rotation steps, each row followed by its count of steps:
The counts run from 0 to 249.
 1.343 -2.469  1.958  1.290 -0.128 -0.436 -3.209  1.261  3.007 -1.367 -0.133  1.671  1.156  2.632  1.072 -3.203 -2.119  2.316 -5.762  1.359  1.825  0.977  0.548  2.426 -1.747 -1.039 -0.034  2.122  0.717 -0.117  0.189  1.606  0.706  1.689 -1.884 -4.077  1.379  0.933  1.029 -0.600  0.902  0.719 -0.236  3.042  1.594 -0.771 -0.403  0.782  0.932 -0.788  2.807  1.329 -0.423  0.189 -1.104 -1.698  2.203  2.156 -5.224 -0.295 -2.360 -0.638 -0.330 -0.342 -0.657  2.083  2.473  1.892 -> 38
-2.911 -3.518  0.783  1.222 -4.401 -1.152 -0.728  1.058 -2.570 -2.367  1.227 -3.480  0.383 -0.709  0.019  0.432 -0.913 -0.606  3.121 -0.781 -1.298  0.393 -3.443 -1.638 -0.525 -2.044  0.025  4.410  0.385  0.003 -1.399  2.283  0.848 -0.214  2.193 -1.945  1.789  0.997 -1.395  0.655 -0.522  0.826  0.840 -2.250  1.054 -1.949 -0.647  0.653 -1.252 -4.085  0.579 -0.058 -2.120 -0.935 -0.624  2.623  0.238  1.402  0.779  2.511 -1.766 -3.504 -0.246 -0.270 -2.575  0.640  1.855 -0.873 -> 166
 0.579 -3.527  1.818  3.083  0.101  0.713 -2.268  1.058  0.411  0.486  1.737  1.873  1.823  3.377  3.620 -0.521 -0.531  0.472 -1.345  0.170  3.008  0.685  0.949  1.516 -2.723  0.669  2.438 -0.476  0.289  0.321 -3.093  1.006 -1.958  1.918 -0.468 -2.533  0.035  1.464  0.186  0.730  3.478 -0.805  3.283  0.318  1.126 -2.173 -0.038  0.128  1.990 -1.934  2.586 -0.881  1.322  1.112  0.645  0.971 -2.930  2.962 -1.885  1.994 -2.459  0.963  1.254  0.749  0.761  0.312  0.371  2.370 -> 104
-0.344 -0.932  0.115 -0.881  1.915  0.859  0.894 -0.527 -0.489 -2.732 -0.289 -0.580  0.657  0.358 -0.610  2.457 -3.513  3.270  3.729  0.679  1.638  2.384  0.623 -1.631  0.798 -1.807  3.098 -2.338  0.239 -0.338 -1.273 -0.606  1.819  3.333 -2.952  1.320 -0.690 -2.177 -1.069 -2.684  4.049  0.341  0.706  1.444 -0.529 -0.464 -0.088  1.834 -1.124  1.996 -1.612 -0.764  1.389  2.751 -0.197  0.353 -1.385  3.146 -0.716  1.390  2.130 -0.495  0.782  3.512  2.428 -0.556 -2.060 -0.604 -> 186
 3.681 -3.672  0.977  6.468  0.591 -2.137 -2.700  0.789  0.571 -0.182  1.808  1.669  1.644 -1.851  0.278  2.755  2.032 -0.372  1.030  1.377 -2.046  0.465 -0.341 -1.559 -2.411 -0.686  2.704  0.150  1.620 -0.706 -1.428 -0.744  1.036  0.592  0.411  1.828  0.328  0.151  1.260  0.863 -1.837 -1.087 -0.177 -2.554 -1.159  3.292 -0.958 -2.670 -1.539 -1.083 -2.676 -2.407  0.542 -0.368  1.780 -2.728  0.262  0.000  2.136  0.990  3.791  1.081 -1.387 -0.838 -1.069  1.283  1.813 -2.284 -> 58
-1.253 -1.736  1.486  1.807 -1.485  2.382 -1.657  0.484  0.057 -2.301 -3.100  1.649 -0.094  3.211  2.389 -1.003 -1.207  1.975 -0.510  0.113  1.274  1.898  0.574  0.382 -3.195 -0.540  2.528 -2.122 -1.226 -0.391 -2.503  0.108  0.601  3.187 -2.760 -1.745 -0.310 -0.413  0.370 -1.716  2.136  0.867  2.105  2.534 -1.332  0.415  1.098  2.885  1.539  0.815  0.536 -1.817  0.555  3.060  1.840 -1.339 -1.707  3.951 -3.931  1.210 -1.144 -1.093 -0.996  0.663  3.666  1.778 -1.353 -1.543 -> 112
-2.014 -2.021  0.542  0.761 -3.068 -0.328 -0.774 -2.488  2.522 -6.110  0.357 -0.281  0.172  2.622  2.217 -0.961 -2.088 -0.132 -1.586 -1.059 -1.828 -1.686  0.142  1.184 -2.344 -1.035 -0.493  1.464 -0.039  0.988 -0.477  3.274 -2.959 -1.395 -0.244  1.154  1.238 -0.186  1.617  2.683  2.272 -0.404  2.727  2.165 -0.141  1.224 -0.796 -2.455 -2.227 -2.867 -0.131  0.106 -2.761 -1.389  3.637 -0.671 -2.376  0.575 -1.844  1.052 -3.532  0.308 -1.078 -0.526  1.932  2.347  1.775  0.732 -> 236
 2.969 -2.212 -1.190  1.741 -1.193 -1.324 -2.470 -1.402  3.973 -0.444  0.123 -1.081 -0.408 -1.625 -2.560  1.228 -0.528 -0.622 -1.091  0.959 -3.141 -0.171  2.420  0.702 -1.395 -0.123 -3.028  3.836  0.329 -0.556  1.710 -1.017 -0.843 -2.795  2.013  0.136 -0.930 -0.530  1.868  2.018 -0.687 -0.136 -1.762  2.026 -0.445  3.866 -1.252 -2.290  0.454 -0.950 -1.747  0.721 -0.944  0.777  5.555 -0.560 -1.339 -2.751 -0.237  0.049 -0.409  0.408 -0.692 -4.800  2.251  2.641  0.918 -0.140 -> 68
 1.016 -2.595  1.009  3.416 -1.067 -0.620 -1.255  2.796 -2.217 -1.362  0.084 -0.150 -2.008 -1.651  1.455  1.143  1.246  1.515  0.961  0.164 -2.602  2.594 -3.652 -3.345 -0.710 -2.697  3.146 -0.197  0.349 -0.407 -0.867 -0.248  3.029  1.375 -2.244 -0.318  0.998 -2.468  0.744 -1.688 -2.885 -0.310  0.262 -0.200 -1.958 -0.320 -1.805  0.943 -2.938 -0.900 -1.973 -1.899  1.075 -0.544 -0.461 -2.484  1.089  1.639 -0.147  2.387  4.193 -2.885 -0.834  2.261 -1.578 -0.149 -0.514 -3.196 -> 54
 1.220 -1.200 -2.282 -1.669 -2.128  1.787  0.574 -1.778  1.049 -1.476 -1.394 -1.886 -2.641  0.050 -0.689  0.145 -1.641  0.822  0.173 -0.928 -2.638 -0.457  0.500 -0.332  0.652 -0.150 -2.296  1.366 -0.298  0.731  2.168 -1.693 -2.118 -0.710 -0.708  0.705 -0.577 -2.817 -0.918 -0.557  2.440  1.411 -0.383  5.726 -0.189  0.428 -1.027  0.687  0.118 -0.095 -2.594  1.466  1.502  0.965  4.260  0.669 -3.211 -1.336 -1.572 -0.407 -2.300 -2.292 -0.271 -1.562  4.421 -1.962 -3.151  1.062 -> 73
 1.315 -1.106  0.199  3.886 -0.679  1.662 -3.673  0.439  1.598 -1.484 -1.714  1.057 -0.091  0.475  3.896  0.396 -0.084  1.187 -1.300 -0.390 -2.733  0.694 -1.733 -0.249 -2.475 -1.199  1.787 -2.509 -1.351 -0.461 -1.426 -0.741 -1.551  1.601 -3.881  2.309 -1.838 -1.243  2.212  0.639 -2.564 -0.573  3.632  1.940 -2.848  2.828 -1.985 -0.219 -1.196 -0.496 -0.178 -3.476 -0.353  0.625  2.586 -2.581 -1.587  0.769 -2.351  0.045  1.614  0.832 -2.884 -1.012  2.968  0.460 -1.614 -1.481 -> 56
 4.174  2.915 -1.381 -1.533 -2.721  1.109 -1.668  1.080 -0.959  0.052 -1.445 -0.440  1.922  3.222 -2.037  2.564 -0.273 -1.126 -1.214 -1.539 -0.634 -0.666 -2.808 -0.274  1.578 -2.049 -4.248  1.210 -2.104  1.492 -0.634 -0.180 -2.037  1.396  0.891  0.204 -0.212  3.262 -0.327  2.676 -0.799  1.207 -1.192 -0.621  0.740  0.773 -2.984  3.702 -0.548 -1.897  0.838  0.810 -2.858 -1.758 -0.867  0.270  1.496 -2.426 -1.440 -2.187 -1.126 -1.073 -0.947 -4.314 -3.590  1.688  3.087 -0.405 -> 154
 1.204 -2.127  0.019  0.842  1.313  3.277 -0.955  2.529 -2.876 -0.019 -1.631  0.333  0.109  0.318  1.952  1.263 -0.763  2.489  0.455 -1.188  4.083  1.931 -0.816 -1.341  0.644 -0.916  1.655 -0.826 -0.385  1.544 -2.024 -2.315  2.445  3.913 -4.408 -0.369  0.439 -0.570 -1.298 -2.710  1.821  0.463  1.452  0.659 -0.470 -2.763 -0.846  3.089  2.348  1.319  0.345 -1.133  1.005  1.779 -1.435  0.265 -1.000  3.685 -3.982  1.710  2.057 -1.565  0.400  1.892 -0.664 -0.018 -2.621 -0.372 -> 44
 1.375 -2.316  0.485  3.636  0.344  2.386 -0.552  2.306 -3.319 -0.535 -0.822 -0.262  0.449 -2.099  1.383  3.056 -0.250  2.092  3.592 -1.080  0.222  1.940 -3.173 -2.708 -0.389 -2.572  2.646 -1.112 -0.208  1.419 -1.378 -2.287  1.501  1.997 -2.643  1.460  0.025 -0.793 -0.092 -2.075 -0.761  0.140  2.409 -1.718 -1.792 -0.294 -1.192  1.178 -0.096  0.211 -1.790 -3.509  0.793  1.688 -0.867 -0.314 -0.938  1.235  0.606  0.893  4.630 -0.204 -1.373  2.073 -1.368 -1.022 -3.317 -2.198 -> 53
 1.663 -2.487 -0.922  2.215  0.733 -3.119 -2.308 -0.906  4.439 -1.409  1.477 -0.668 -1.632 -1.893 -0.406 -0.348 -0.740  1.111 -2.065  2.582 -3.830 -0.987 -0.720  1.533 -0.418 -0.670  0.802  1.936  2.423 -1.418  2.689 -0.821  0.490 -0.367 -0.535  0.103 -0.200 -2.611  3.738 -0.105 -2.819  0.629 -2.730  3.183 -2.191  2.566 -0.576 -3.332 -2.594 -1.354 -2.235  1.624 -0.243 -1.245  3.367 -4.022  0.765 -1.077 -0.507  0.391  1.201 -0.087 -2.188 -0.416  1.492 -0.190  0.894 -0.518 -> 132
-1.293 -1.832  0.988  3.274 -2.251  1.368 -2.493 -0.893  0.881 -2.795  0.721 -1.059  3.586  1.494  0.273  0.330 -1.896  0.039 -0.634 -0.183  1.298  0.343  3.333  0.933 -2.765 -0.258 -0.377  2.796 -1.706 -1.035 -2.095  1.859 -1.286 -1.068  1.423 -0.076 -0.301  2.082  0.381  1.711  4.340 -0.987  3.049 -0.756  1.355  1.238  0.964  0.172  1.955 -2.724  2.011 -1.090 -1.635  1.816  2.425  1.161 -2.569  1.662 -1.591  0.919 -3.453  0.748 -0.020 -2.904  1.668  3.817  1.481  1.020 -> 172
 3.450 -2.268 -0.024  5.581  2.400  0.218 -2.943  0.309  0.323 -0.839  0.495  3.483  1.385 -0.355  3.150  2.146  1.419 -0.050 -0.292  0.276 -0.920  0.298 -0.125 -0.717 -2.338  0.367  3.435 -2.021  0.680  0.206 -1.731 -2.028 -2.076  1.176 -2.495  2.957 -0.860  0.113  1.926  0.959 -0.261 -1.651  2.389 -0.832 -2.189  2.040 -1.616 -1.746 -0.693 -0.152 -0.980 -3.635  1.692  0.394  2.632 -1.477 -2.469  0.817  0.610  0.597  2.620  2.152 -2.089  0.454  1.239  0.575 -0.407 -2.022 -> 57
 1.079 -0.283  1.154  1.421  2.052  1.613 -1.100 -2.004  1.336 -2.731 -0.216  1.704  2.726  1.592 -1.969  1.557 -2.775  1.229  0.783  1.813  2.836  0.305  4.228  0.674 -2.428 -0.087  0.646 -0.257 -0.507 -1.085 -1.602 -0.180 -0.277  1.425 -0.976  0.513 -1.491  1.141  0.011  1.364  5.626 -0.507  1.821  0.371  0.588  3.702  0.267 -0.029  2.338  1.170  0.532 -1.346 -0.128  3.262  2.273 -1.167 -1.110  1.240 -2.859  0.242 -1.569  2.578  0.137  0.265  3.199  3.327  0.077 -0.021 -> 181
 4.526  1.563 -2.032 -1.686 -0.189 -0.590 -1.105 -2.594  2.964 -1.277 -1.070 -0.259  0.229  2.214 -2.527  1.232 -1.937 -0.697 -2.421  0.757 -1.256 -0.911  2.082  0.724  0.564 -0.455 -4.251  0.373 -0.551 -0.027  1.328 -1.236 -4.045  0.039  0.844 -0.201 -0.859  0.037 -0.541  1.827  2.056  0.370 -2.019  3.336  0.810  3.580 -2.025  0.009  0.447 -0.046 -1.575  2.525 -0.818  0.054  4.172 -0.065 -0.283 -2.946 -1.962 -2.466 -2.733  1.183  0.122 -3.617  2.142  1.558  0.981  0.887 -> 77
 7.006 -0.551 -3.102  0.472  4.350  0.020 -1.161  0.631  1.018  4.121  1.130  1.996  0.468  0.776 -0.023  2.027 -0.259 -1.361 -1.879  0.295  0.791 -0.340  2.218  1.475  0.612  0.807 -1.175 -0.078  2.647  0.569  0.909 -3.196 -3.008  0.416 -1.231 -0.323  0.023  0.474 -0.959  1.871  3.263  0.206 -1.462  1.643  0.623 -0.277 -1.885 -0.381  1.847  0.119 -1.682  0.173  2.919 -0.494  2.358  1.247 -2.989 -2.619 -0.276 -1.044  0.231  2.529  1.235 -0.870  0.935 -1.335  0.390  1.896 -> 143
 4.776 -0.436 -1.827  1.756  0.926  2.796 -1.994  2.200 -0.022  5.057 -1.112 -0.312  0.017  0.283 -0.142  1.529 -0.405  0.874 -1.337 -1.753  0.986  0.068  0.626  1.246  1.365 -0.134 -2.894  2.473 -1.217 -0.171  0.169 -4.317 -2.579  1.285 -0.547 -0.809 -0.515  2.936 -0.547  1.118 -0.533  0.646  0.913  1.120 -0.452 -0.925 -0.641  1.783  4.361 -0.393  0.371  0.543 -0.777  0.366  2.243  1.722 -3.278 -1.633 -0.859 -1.174 -0.116  0.381 -0.849 -3.690  0.978 -0.404 -1.511  1.668 -> 211
 2.176 -1.442 -1.952  1.761  2.330 -0.188 -2.509 -0.929  5.479 -0.836  1.244 -0.249  0.337 -1.785 -0.425 -1.317 -1.436  0.267 -3.779  0.426 -2.545 -0.757  1.697  2.647  0.086  0.115 -1.320  1.395  0.966 -0.477  1.085 -1.771 -1.511 -0.255 -1.718  1.864 -1.130 -1.129  3.251  1.971 -0.977 -0.262  0.038  4.069 -0.810  2.435 -0.885 -2.945 -1.326 -0.432 -1.273  0.104 -1.343 -0.069  3.528 -2.640 -1.464 -1.532 -1.644 -1.439  0.457  2.103 -1.438 -1.370  3.890  0.372 -0.770  1.462 -> 133
 0.772  0.482 -1.086 -0.351 -2.667  0.031 -0.631  2.402 -5.125 -0.144 -0.063 -0.586 -0.839  2.182  0.926  3.459  0.623 -1.202  2.327 -1.791 -1.651 -0.609 -5.975 -3.153  2.018 -2.919  0.767  0.341  0.306  1.953 -1.432  0.805 -1.295  1.479  0.487 -0.547  1.474 -0.520 -2.825  0.114 -0.270  2.022 -0.532 -1.632  0.362 -3.219 -2.839  2.780 -1.838 -3.002 -1.097 -0.104  0.798 -2.582 -2.715  2.495  0.547 -0.725  1.023  0.335 -0.222 -2.704 -0.180  1.373 -4.464 -1.221  1.305 -1.830 -> 157
-0.588  1.384 -0.922 -0.844 -3.196  2.197 -1.642  1.513  0.032 -2.128 -1.122 -0.477 -0.666  5.775  4.456  0.495 -1.009  0.182 -0.478 -1.833 -1.728 -1.044 -4.626 -0.317 -0.044 -1.516 -0.612 -2.158 -1.563  2.134 -2.341  1.305 -4.943  1.942 -1.477  1.695 -0.339  0.554 -0.252  2.375  0.165  1.278  2.688  1.454 -0.736 -1.857 -2.519  2.306 -2.628 -3.131  1.667 -0.457 -1.979 -1.275  0.428  0.411 -2.160  0.695 -2.519  0.123 -3.156 -0.928 -1.328 -0.840  0.616 -0.520  0.605  0.682 -> 159
-1.507 -4.089  0.585 -1.461 -2.758 -1.151 -0.663 -1.881  1.261 -6.666  0.003 -2.513 -0.150  1.372 -0.360 -1.667 -2.496  1.641 -1.758 -0.161 -0.892  0.202  1.132  0.448 -2.419 -1.312  0.691  1.815  1.027  0.237  1.848  3.285  1.959 -1.136 -0.704 -3.070  1.804 -3.402  0.629 -0.596  3.243  0.238 -0.622  3.696  1.158  0.315 -0.873 -0.440 -2.106 -2.218 -0.641  2.289  0.622  0.441  2.411  0.515  0.720  1.472 -3.552  1.764 -3.548 -1.596  0.599  0.976  1.036  3.106  0.661  0.804 -> 244
 4.210 -0.185  0.088  2.537  5.003 -2.955 -1.030  0.331  1.493 -0.678  2.836  2.031  3.240 -1.601 -3.609  3.714 -2.420  0.391  1.315  2.442  0.840  1.555  0.550  0.195  1.689 -1.678  2.583 -0.781  1.810 -1.315 -0.258 -0.628  1.286  3.134 -0.716  1.623 -1.281  0.639  0.643  0.505  1.203  1.415 -1.062 -1.892  0.078  2.588 -0.439 -1.626 -1.841  0.690 -1.316 -0.630  0.702  1.545 -1.273 -1.962  2.042  0.116  1.309  0.362  3.551  2.973  0.627  2.799 -0.611  1.579  1.552 -1.185 -> 191
 1.712 -3.196 -1.532  2.760  2.152 -2.704 -0.764 -0.564  2.371 -1.615  2.928  0.080 -1.188 -2.457  0.059  0.665 -0.173  0.718  0.865  1.770 -3.012  0.008 -1.982 -0.042  0.663 -0.909  3.465  0.487  3.834  0.339  0.511 -1.529 -0.022  0.589 -2.912  1.121  0.921 -2.083  1.773 -1.085 -0.120  0.417 -2.031  2.157 -0.964 -0.165  0.443 -3.531 -2.951 -0.803 -4.208  0.229  1.965 -1.230  1.459 -1.348 -1.168 -0.160  1.746  1.516  2.376 -0.519 -0.103  3.815  0.888 -1.815 -0.577  0.256 -> 131
 0.143 -1.519  1.490  1.269 -1.127 -0.108 -1.566 -2.247  3.232 -5.451 -1.579  0.375  2.356  3.128 -1.691 -1.142 -2.707  1.666 -1.370  2.455  0.967  0.772  3.427  0.408 -3.421 -0.400  0.493 -0.014 -0.693 -0.998 -0.309  1.817  0.313 -0.140  0.145 -2.583 -0.846 -0.047  1.536  0.759  3.115 -0.180  0.215  2.013  0.013  3.656 -0.306  0.279  1.178  0.616 -0.419  0.590  0.090  2.457  2.503 -2.380  1.018  1.271 -4.669  0.708 -2.301  0.394 -0.182 -0.886  2.493  4.008  1.567 -1.036 -> 180
-1.821 -3.022  0.924 -0.517  0.097  0.273  1.567 -1.554 -2.541 -3.893  1.965 -3.083  1.113 -1.638 -0.502  1.352 -1.723  1.492  3.105 -1.924  2.286 -0.002  1.864 -0.527 -0.033 -1.478  2.146  1.726  1.213  1.331  0.663  0.544  1.202 -0.953 -0.764 -0.225  2.497 -1.416 -1.323 -1.674  6.093 -1.022  1.545  0.987  2.780 -2.227 -0.669 -0.427  0.102 -0.912 -2.512  0.414  0.823  0.891  1.313  4.000 -3.014  2.881  0.771  2.407  0.310 -0.313  2.054  2.625  1.360 -0.430 -2.094  1.361 -> 242
